Q:
[[ 22 -66  68 -30]
 [-76  -9  19   8]
 [-54  30 -15 -46]]
A: 30

Q:
[[ 76 -67 -57  55 -52]
 [-17 -14 -77   1 -73]
 [ 77  32  26  76  19]]
A: 26

Q:
[[-12   8   3  15  -1  52]
 [-12   1  16 -26  44  38]
 [ 15 -19  36  87 -37 -15]]
A: 87

Q:
[[ 13   9  13  -1  64]
 [ 33 -12  63 -24  30]
 [ 46   4  56 -20  53]]
A: 56

Q:
[[ -3  29  10 -27  85   8]
 [ 39 -28  12 -29  -5  15]
 [-57 -17 -78  33 -36 -63]]
A: 33

Q:
[[-71 -24 -23  14 -25 -49]
 [ -4  -9  -4  -7  30 -66]
 [-47 -20  20   7  29   5]]
A: 7

Q:
[[-43  54   5 -45  88  21]
 [-71  31 -48  18   1 -34]
 [ 47 -69   6  34 -88 -19]]
A: 34

Q:
[[ 28 -18   1 -32   5 -30 -10]
 [-32  33 -32   4 -22  37  29]
 [ 68 -74  70  49  64 -70 -67]]
A: 64
---
[ 38 -27  64 -19  43] ans = 64
[-66  27 -26 -45 -28] ans = -26
[-7 26 -5 80 42] ans = -5
[ 36 -69  32  46  35] ans = 32
[-82  21  72 -37  16] ans = 72
[ 66 -78  77  67  74] ans = 77
[ 22 -72  62   2 -50] ans = 62
[67 65 77 77 79] ans = 77
[ 58 -51  67 -61  51] ans = 67
---
[ 100.1 -155.9 -113.1 -187.2   94.4]: -187.2
[-14.069  13.315  -3.305   5.044 -15.062]: 5.044
[ 1.59  1.42  0.28 -0.69 -0.98]: -0.69
[ 161.3 -173.1   82.2  112.8  108.8]: 112.8
[-111.9  -75.4  -77.0  -53.5  165.8]: -53.5
[ -3.848  -3.261  -6.661 -18.198  12.662]: -18.198
---
[[-38 -10  15   7  -2]
 [-38  -9  16  14   4]
 [-25  -4  10  15 -69]] -> -10

[[ 62 -48 -18  38  15 -70 -59]
 [-15 -56 -61 -69 -67 -61 -30]
 [-64 -63   2 -56 -37 -43  52]] -> -48

[[-69  32  11 -85]
 [-82 -67 -84  36]
 [ 68  16 -16 -32]] -> 32

[[-64  21 -26  30]
 [-61  21 -25  29]
 [-61  21 -25  30]] -> 21

[[ -8 -17   6  -1  -8 -22]
 [-40  26  -6 -79 -34  32]
 [ 83   1  74  26 -36  33]] -> -17

[[-36   0  44   9]
 [ 39 -55  24 -42]
 [-21 -40  69 -45]] -> 0
---
[-15  23  15 -73 -37   1] >> -73

[[ 35  16  51 -50  32 -30 -87]
 [-52   4 -31  29  64  60 -32]] >> 64

[[ 63  -7 -34  50  49]
 [ 64  66  24 -85  69]
 [ 24  67 -17  25 -32]] >> -17

[[ 21 -10   9  83 -20]
 [-19  22  49  14  15]] >> 49

[[-12  -8 -86 -48  14 -47]
 [ 57 -37 -54  28  -4  70]
 [ -4  70 -38 -12  -8 -86]] >> -12

[ 63  27  50  -5  59 -62  15] >> 59

[[ 68 -80  75  64  73 -76]
 [-26  19  -7  16  -5  20]
 [ -6   0   8  33   6   5]] >> 33
---
array([[  62.8,  132.7,  202.6,    4.8,   -1.8,  136.5],
       [ 101.0, -108.7,   86.4,  110.5, -150.5,  219.0],
       [ 143.3,  -21.3, -101.0,   86.9,  -78.3,  -41.2]]) ⇒ 219.0, 202.6

array([[ -1.3,   0.2,  21.5,   4.0,   9.0,  -2.9],
       [ 13.9,  11.9, -11.3,   6.2,   2.6,  12.6],
       [ 13.6,  12.8, -13.4,   7.8,  -0.5,  15.5]]) ⇒ 21.5, 15.5

array([ 0.144, -0.108,  0.100,  0.119, -0.125, -0.146]) ⇒ 0.144, 0.119

array([ 0.148,  0.066, -0.045,  0.084,  0.079, -0.141]) ⇒ 0.148, 0.084

array([[-0.118,  0.208, -0.180,  0.207,  0.169],
       [-0.064, -0.094, -0.147, -0.084,  0.026],
       [ 0.009,  0.037, -0.103,  0.038,  0.011]]) ⇒ 0.208, 0.207

array([ 1.05,  0.79,  0.83, -1.68]) ⇒ 1.05, 0.83
---
[ -58.453 -166.219 -139.725  124.113 -134.756]	-134.756, -58.453

[-116.447    7.714 -111.334  -70.934  184.994]	184.994, -116.447

[ 0.07  0.11 -0.05 -0.10 -0.08  0.17 -0.06]	-0.06, 0.07

[[ 0.03 -0.01  0.22  0.17 -0.06]
 [ 0.16  0.13  0.13  0.20  0.15]
 [ 0.21  0.23 -0.13  0.13  0.20]]	-0.06, 0.21

[ 0.16 -0.13  0.07 -0.11]	-0.11, 0.16

[[ 128.38 -181.40  -21.09 -149.90]
 [ 140.76  -41.53  -21.89  124.61]]	-149.90, 140.76

[[-132.53 -131.85   76.56  112.91 -118.26 -119.84]
 [-108.13 -110.72   60.72   84.62  -98.44  -95.93]
 [-173.27 -175.24  115.46  158.27 -160.17 -157.97]]	-119.84, -173.27
---
[-23.142, 3.085, -141.204, 106.717, -16.292, 112.125, 188.257] >> -16.292
[-3.77, -120.16, -31.18, 181.95, 127.73] >> -31.18
[-0.2, -1.8, -0.3, 1.0, -0.1] >> -0.3
[-1.051, 0.314, 1.223, 0.670, 0.962, 0.253, 0.613] >> 0.962
[-1.0, 0.0, 1.5, -0.9] >> 0.0
[11.9, 11.2, 6.9, -9.9] >> 11.2
[0.18, 0.01, 0.19, -0.16, 0.11, 0.09] >> -0.16
